In the rows, 128 means zero.
These are runs of 6 systems, one row a step. Runs of the same system follow the same rule from any start.
run 1, S:
[[108 148 144 119 107 148  86  98 119 150 142 173 122 138 137  94 110  97
  130 143 160 135]
 [106 139 113 100 152 126 158 163 129 122 135  95 138 137 172  93 153 120
  132 179 121 106]
 [ 99 146 116 148 157 127 132 128 127  85 151 172 128 127 125 141 109 120
  145  80  96  96]
 [116  92 154 136 127  70 123 156 115 126 137  96 107 121 140 148 169 169
  111 111 134 133]
 [144 110 102 124 127 155 122 118 123 119  93 125 124 167  62 149 133 127
  151 100 126 163]
 [128 120 157 148  97 131 119  96 137 177 101 109 145 121 159 150  93 142
  111 174 106 150]
 [153 195 128 118 122 152 132 124 148 102 117 120  85 112 106  81 114 106
  117 156 145 130]
 [104 109 138 117 137 114 117 124 109 143 138 172 132 153 184  99 111 112
  159 142 165  88]
 [128 118 106 148 158 146 151 186 133  93 147  89 128 137 130 111 157 131
  125 124  78  83]]
run 2, Z:
[[121 146 130 173 174  85 140  86 146  92 114 127 203  96  79 126 102 134
   74  75 175  78]
 [159  62 115 134 130 133 108 186  99 135 201 168 115 130 176  92 166  87
  166 103 140  49]
 [150  51 151 144 102 112 112 140 113 179  99  36 152 144 101 144 183 181
   78 141 138 173]
 [ 96 117 145 101 130 135 177 116  89 146 173 187 171 113 140 176  85 180
  123  40  87 159]
 [130 154 130  63  73 123  74 106 118 175 166 171  96 108 146 111 165  70
  147 156 190 194]
 [125 137 129 152 149  59 135  54 155 135  69 109 210  96 114 156 102 123
   93 141 201 122]
 [196  97 101 154 134 154 140 144 115 125 191 183 157  82 130 106 121  73
  144  69 139  42]
 [164  58 185 149  93 108  87 158 104 179 143  66 106 132 135  85 176 166
   72 153 182 117]
 [115  65 131  91 159 110 195 132  85 141 128 135 190 157 108 166 113 207
  123  43 136 153]]
run 3, F, 9 rows:
[[102 147 111 118 146  97 157 115 147 123 112 109 177 108 143 151 133 124
  120 144 123 135]
 [137 147 125 138 132  82 126 126 142  94 131 141  96  91 122 151 138 113
  138 104 141 119]
 [120  99 142 166 139 120  88 128 118 115 134 153 110 156 121 116 121 127
  137 103 144  86]
 [162  76 132 158 120 164 137 136 112 159 124 116 159 139 120 129 112 143
  121 119 104 110]
 [151 122 125  95  99 144 127 119 119 166 139 120 146 116 108 129 146 126
  113 124 148 181]
 [ 98 136 109  71 154 103 152 128 118 120 126 136 148 146 142 111 142 123
  144 132 175 140]
 [113 144  90 145 159 107 139 120 151  95 116 135 161 112 137 148 130  94
  144 133 117  93]
 [150 116 141 178 118  87 102 128 142 114 126 114 108  89 116 154 144 127
  108 112 133 109]
 [145  91 151 141 128 139 114 145  98 127 156 149 106 148 103 107 128 151
  127  76 145 111]]
run 4, D (9 x 22):
[[125 181 101 129 137 186 120 114 136 106 150 180 142 127 106  91  97  75
  137 116 115 105]
 [134  89 156 140 125 116 133 161 120 145 108  96  89 153 195 111 121 149
  148 187 113  93]
 [ 61 169 112 115 169 130 126 134 130  68 125 132 128 169  81 124 142 144
  125  87 113 146]
 [135 123 161 119  86 163 149 113 115 186 137 138 138 112 177 141  72 158
  120 156  79 156]
 [123 142 125  99 128  80 108 127 129  92  99 135  52 146  99 146 152 130
  162 117 173 169]
 [111 153 146 149 133 138 126  58 136 149 103 152 192 122 132 116  59 120
   99 148 153 112]
 [189 135 100  90 134 140 184 161 132 105 101 104  75 128 134 110 127 114
  177 163 133 120]
 [ 82 162 149 192 135 145  53 109 145 101 118 133 109 155 105  99 111 112
  102 147 109  98]
 [117 129 146  69 149 133 206 164  99 133 146 117 125 142 181  85 107 177
  127 142 130 119]]
run 5, D (9 x 22):
[[129 146  96 158 163 168 123 143 145  82 107  99 138 163  84  88 136 103
  127 142 112  84]
 [112 141 158 139 119 168 139 176 121 134 169 101 115 124 168  88 124 154
   94 154  68 106]
 [ 67 122 135  89 127 131 102 158 101 124 160 146  95 177 136 127 166 147
  147 108 111 170]
 [ 73 124 143 115 119  95 132  89 126 164 118 141 175 127 163 183 108 152
  122 135 113 176]
 [171 144 108 104 117 102 159 104 136 115 107 159 103  92 116 179 105 114
  169 100 144 156]
 [171 118 146 192 120 122  93  81 141 128  83 140 114 124  97 120  80 112
  125 131 168  88]
 [172 137 124 113 156 141 175 150 127 107 104  79 129 139 101  60 121 143
  107 147 170  91]
 [112 158 117 135 115 202  95 149 139 130 145 105 126 152 115  80 149  98
  113 174  81 131]
 [ 68 145 156 104 125  96 124 169 119 130 172 123  97 122 206 106 160 144
  122 158 108 126]]
run 6, S, 9 rows:
[[149 117 146 157 104 126 128 141 129 148 157 137 120  84 178 143 117 121
  124 136  91 102]
 [126 145 127 135 137 126 102 136 128 105 145 116 124 127  79  93 166 117
   97 107 166 121]
 [116  88 122  90 130 137 154 128  97 162 138 146 163 155 153 135 123 142
  148 118 129 145]
 [131 156 104 151 120 133 125 140 159 113 131 103 135  90 121 157 148 102
  120 145  75 135]
 [118 148 157 122 133  93 129  90 122 124 124 149 137 115 111 123 106 149
  104 101 185 138]
 [176  95 102  94 123 127 159 154 119 138 120 111 109 129 146 132 148 115
  166 150 141 128]
 [132 121 116 185 136 147 103 102 142 126 118 140 171 123 108 135 107  96
  117 120 112  89]
 [142 134 167 110 115 131 155 147 111 148 162 108 123 100 138  96 127 170
   84 123 140 134]
 [129 130  89  97 119 144 103 132 127 126 152 158 121 134 115 128 166  74
  163 115 141 149]]
run 7, Z:
[[ 94 128  98 169 151 177 109 156 131 108 162 145 163 149 142 113 131  90
  137 128  55  69]
 [147 121 140 142 100 100 117 180 138 115 125  71  46 107 141 148 174 144
  130 157  91 143]
 [ 89 119 139 156 141 151 113  98 118 115  80 144 124 193  83 158  80 168
  142  97  86 151]
 [136 164 113  80 107 159 162 137 135 142 130 152  97 116 193 124  97  99
  181 187  88 141]
 [136 203 129 142 127 132 111  98 162  92  81  87 103 120  59  98 121 117
   90 161 152 152]
 [ 95 143 125 155 184 111 152 142 130  71 122 156 121 151 165 102  87 125
  157 128 117  37]
 [166 103  89 129 127 169 116 188 138 110 115  68  91 165 103 102 190  97
  155 169 101 118]
 [ 75 141 163 169 143 130 142 142 135 112 111  77 129 143 134 148 106 199
   82 131  44 134]
 [108 156 108  85 125 145 134 153 118  90 142 176  48 152 130 147 127 118
  198 104  86 161]]
run 8, C:
[[117 130  89  95 110 131 143 156 140 154 158 108 161  95 179 163 180  92
  143 167  74 158]
 [107 155 143 163 154  51 135 112 148  73 103 125 106  97 108 176 118 155
  117  91 132 118]
 [155  87 130 130 131 126 124 125 105 152 156 188 138 129 175  99 105  95
  164 117 171  66]
 [167  64 106 155 123 157 128 124 129 146  71  83 150 166  82 169 132 141
  140 132  95 149]
 [114 184 179 133 116 149 113  88 127 134 122 132 120 126 100  76  77 153
   73 138 163 142]
 [158 127 107  68 105 154 144 182 117 140 174 107  98 115 146  97 193 102
  141 147 128 153]
 [ 57 166 102 139 155  81 100 116 160  84 104 102 149 139 106 166 166 111
  122 136 117 148]
 [136 141 131 138 154 121 175 137 121 110 174 170 156  83 164 106  92 122
  123  91 124  57]
 [150  42 132 170 100 122  81 142 111 158 132 136 109 141 133 174 151 128
  156 106  98 127]]
run 9, C, 9 rows:
[[119 170 124 124 119 148 148 138 144 138 135 116 133 101 177 119 114 112
  124 181  82 121]
 [120 127 145 147 134  83 128 161 133  93 123 104  64 125 143 141 147 153
  135 128 110 114]
 [ 83 114 126 124 157 117 119 123 112 119 118 161 133 176 162 110 108 118
  166 141 149  93]
 [153 117 113 144 129 174 159 140 128 132 103 118 129 144 133 146  90 137
  152 143  61 114]
 [118 141 185 155 106 117  99 118 129 137 111 113  73 134 147 117 102 162
  108 165 122 132]
 [125 127 121  68 142 131 158 158 109 118 118 125  91 171 154  90 135 135
  165 156 155 130]
 [ 98 166  97 145 140 145 116 128 158  99  96 117 121 149 135 142 123  95
  155 175  73 125]
 [122 144 164 156 142 108 157 152 137 111 131 104 108 107 176 106 103 162
  106 154 105  72]
 [110  85 138 132 134 130 100 162 103 116 129 147  69 188 151 118 137 136
  177 123 112 106]]
run 10, F:
[[ 97 104 125  99 128 154 154 149 117 166 126  88 170 160 173 117 141 152
  122 181  93 149]
 [111 196 109  91 123 124 168 119 150 113 119 114 132  89 117 160 128 130
  120 134  95 192]
 [ 89 170 149 121 133  66 109 119 137  97 127 162  65 118 168 128 120 119
  153 148 156 119]
 [129 121 130 192 155 146 115 134 136  85  92 124  98 168 112 119  89 132
  149 129  86  66]
 [181 118 169 178  74 170  99 120 129 175 136 109 113  99 127 115 102 135
   87 150  95 126]
 [143 121 140  69 106 166 136 158  99 147 140 104  86 164 111  83 157 155
  124 139 148 179]
 [ 62 177 111  82 149 159 149 120 126 131 139 140 176 153 166  97 115 115
  128 168 110 143]
 [117 167 105 130 130  89 155 139 172 104  97  87 114  90 164 173 139 115
  143 182  82 136]
 [110 186 168 166 126  97  96 121 142  74 127 139  53 105  96 122 111 144
  105 100 132 124]]
run 11, U:
[[156 188 116 107 130 233 144 149 123 112 159 135 117 142  91  37 110 103
  110 136 116 111]
 [ 68 179 167 175 100 115  48 142 151 122 180 118  91  90 157 117 166 111
   76 159  83 129]
 [ 37 171 143  72 161 100 153 143 106  81 140 160  85 175 136 129 124 177
  149  92 122 165]
 [ 85  94  95 156 119 131  77  95 133 142 116 195 145 158 153 205 114  84
  198 119  71 135]
 [159 110 122 151 148  79 181 124 151 101  34  73 102 134 121 189  96 171
  158 151 109 127]
 [199 153 110 137 127 153 141  59 142 130  85 170 155 109  77 112  55  83
  141 117 194 105]
 [179 152 135 151 112 159 128 162 151 130 120  83  80 107 169  57 124  90
  125 227 123  69]
 [ 83 234 123 126 151 153 114 134 155  68 153 111 132 114  65  68 151 117
   68 117 128 136]
 [ 72 166 165 137 109 125  94 151 114 120 206 203  65 100 201 121 112 125
  139 109  76 110]]
run 12, U, 9 rows:
[[161 115 125 144 119  93 125 112 134 137 139 153 135  81 151 143 122  94
  140 119 162  98]
 [158 106 113 122 151 150 148 166 119 110 113  96 108 169 109  84 142 135
  140 137 145  95]
 [116 142 140 172 125 147 104 114 135 138 153 126 177 105 111 114 121 121
   77 116 111 107]
 [127 136 171 105 104 139 137 154 106 139 148 121  74 132 146 107 122 172
  115 135 114 153]
 [ 74 133 115 109 126 117  81 101 127 143 129 147 158 150 121 137 154 101
  131 132 150 166]
 [126 111 112 111 139 104 180 157 127 126 132 121 137 110 178 165 128 142
  156 136  87 124]
 [167 107 105 142 128 133 113 116 131 112 107 133 123 134  60 151 143 115
  143  82 147 141]
 [149  98 153 154 135  96 134 124 122 146 118 123 136 119 167 108 102 135
  122 151 164  69]
 [143 136 118 109 130 196 143 137 121 132 117 101 145 162  85  81 127 133
  109 140 120 138]]

Which system made each of these runs?
run 13, 2 rows:
[[137  85 106 121 143 115 161 132 127 141  94 102 164 147 148 155 128 136
  154 149 117 122]
 [160 152 137 175 115 147 126 112 143 117 123 130 118  90 100 143  92 128
  108 113  93 121]]
 | S
run 14 (2 x 22):
[[214  56  87  90 107 128 158 154 105 162 169 162 136  94 147 150 159  87
  184  92 152 117]
 [129  73 110 223 140  84  58 120 157 112 101  88 165 127  85 165 181 102
  103 113 137  87]]
 | D
run 15, 2 rows:
[[116  95 137 178 113 178 102 133 129 148 111  70 161 157  80 155 137 164
   84 124  44 160]
 [102 194 171  98  77 152 103  91 130 156 131 140  92 117 109 124 104 152
   93 144 124 224]]
 | S
run 16 (2 x 22):
[[107 142 116 113 115 177 109  98 122 161 137 159 167 144 137 122 109  97
  135 150 111 149]
 [129 146 128 122 112  99 139 151 148 124 121  87  94  94 152 159 157 132
  129 165  91 159]]
 | U
run 17 (2 x 22):
[[103 162  85 163 140 161  51 139 155  80 126 129 108 161  74  96 176  53
  140 143 123 108]
 [114 101 182 177 130 102 137 165 125 150 151  61 156 102 183 104 132 184
   56 157 103  79]]
 | F
run 18, 2 rows:
[[ 96 197 112 153 127 108  59  65 167  96  97 170 111 124 105 128 115  56
  147 156 163 127]
 [111 184 116 128 163 122 183 162 150  72 110 126  82 124 190 113  91 122
  170 176  78  72]]
 | U
run 19, 2 rows:
[[ 65 142 172 107 140 129 152 122 113 150 133 127 156 151 179 104  88 180
   99 152 116 133]
 [114 151  98  70 121 140 150 130 124 117 107 144  89 154 125 158 129 125
  181 135 104 192]]
 | D
run 20, 2 rows:
[[136 158 152 123 122 144 141 102 130 129  97  99 124 134  76 109 100 165
   86 131 150 162]
 [ 98 157 123  94 163 123 162 133 116 105 150 171 135 138 159  96 103 123
  152 121 147  94]]
 | Z
run 21 (2 x 22):
[[ 44 175 145  76 133  48 133 144 133 103 159 140  90 107 176 150 168 147
  131 130 135 177]
 [ 72 140 121 162 175 108 135 126 132  61 102 175  99 165 144 168  75 140
  182  99  73  81]]
 | F
run 22:
[[122  96 104 104 132 150 117 119 112 154 118 137 165 170 131 114 139 104
  153 144 150 134]
 [139 146 123 126 120 122 159 132 142 140 142  94 166  75 139 134 137 129
   91 146 112 134]]
 | Z
run 23 (2 x 22):
[[124 125 157 126 106 103 104 147 125 135 135  95  83 118 124 126 165 151
  104 136 139 162]
 [ 96 143 126  99 129 124 116 104 116 140 153 159 170 127 126 116 133 115
  117 113 163 150]]
 | D
run 24 (2 x 22):
[[ 73 174 117 119 155 151 128 141 136 111 150  94 176 141 110  86 159 128
   77 139 118 132]
 [100 148 124 130 128 134 135 172 124 105 204 143 124  95 142 136 162 129
  112  82  69 127]]
 | C
run 25, 2 rows:
[[ 91 151 103  68 137 104 142  86 113 124 149 216 156 119 134 166 109 106
  170  72 160 168]
 [122  83 102 152 164  55 121  93 143 114  55 138 147 155 152 172 113 102
  185 156 170  85]]
 | F
run 26, 2 rows:
[[121 137 171 178 137  69 136  98 133 104 112 163  94  95 151 166  61 163
  129 100 123  89]
 [176  99 127 111 145 168 168 115  99 121  83 142 117 182  66 108  75 163
  153  88 165 128]]
 | D
run 27:
[[148 114 141 134 124 155 176 124 116 147 125 130 158 116 135 145  79 164
  119 108  88 130]
 [161 120 138 125 101 131 105 137 125 123 113 111  66 136  85 136 150 135
  134 116 136 168]]
 | D
run 28:
[[191 109  67 138 152 189 144 164 125  90 135 149 113 149  95  98 132  77
  182 103 110  67]
 [104  94 169 207 131 130  90 165 130 130 126  60 124 147 140 108 144 169
   73 160  76  83]]
 | D
run 29:
[[ 78 125 166 122 126 134 100 107  99 148 156 173 132 154 149 101  99 150
  115 109 149 129]
 [150 120  91  72 131  98 160 128 131 137 110 116 141 118 142 142 159 101
  162 151 172 152]]
 | Z
run 30, 2 rows:
[[130 115  97 136 142 147 141 116 127 111 110 128 164 145  65 169 123 136
  131  75 105 148]
 [186 122 166 155  82 132 132 126 133 165 134 102 111  72 126 134 115 145
   90 135 118 142]]
 | D
run 31, 2 rows:
[[ 50 139 115 109 155 130 107 128 129 129 119 118 162 181 166  89 150 107
  133 189 134 120]
 [127 159 114 140 150 161 184 168 139  85 140 117 115 120 126 137 110 149
  134 110  38 106]]
 | C
run 32:
[[ 66 179 122  84 149  99 133 162 118  91 202 193  90 114 203  97 147  96
  163 120 133  98]
 [ 72 106 106 206 158 120  90 137 153  95  82 106 130 176 131 186 131 127
  153 149  34  97]]
 | F
run 33:
[[152 108 163 118  75 175 128 164  90 178 223 152 118  86 159 118 134 151
  100  84  80 148]
 [ 78 157  87  99 121 121  70 131 145 126 161 112 158 124  94 125 228  71
  108 138 151 186]]
 | S
run 34:
[[ 94 134 121 101 174 106 176 193 125  96 133 101  98 156 213  82 145 139
  159 188 110  66]
 [111 136  81 137 149 165 111 170 148  78 106  54 125 174  41 133 199 125
  116 119  74 164]]
 | Z
run 35:
[[135 215 107 111 115 189 145 169 147  94 192 115 111  77  95  95 160 104
   88 113  66 152]
 [ 40 155 175 154 146  46  62 126 136  82 114 131  56 158 150 120 146 149
  124 143 159 116]]
 | Z
run 36, 2 rows:
[[ 89  98 103 151 166 122  76 119 120  92 108 165 122 202 113 119 136  94
  178 114 155  81]
 [142 109 120 149 139 192 175 127 122 160 115 104 200 142 144 119  77 147
  112 148  61  96]]
 | C
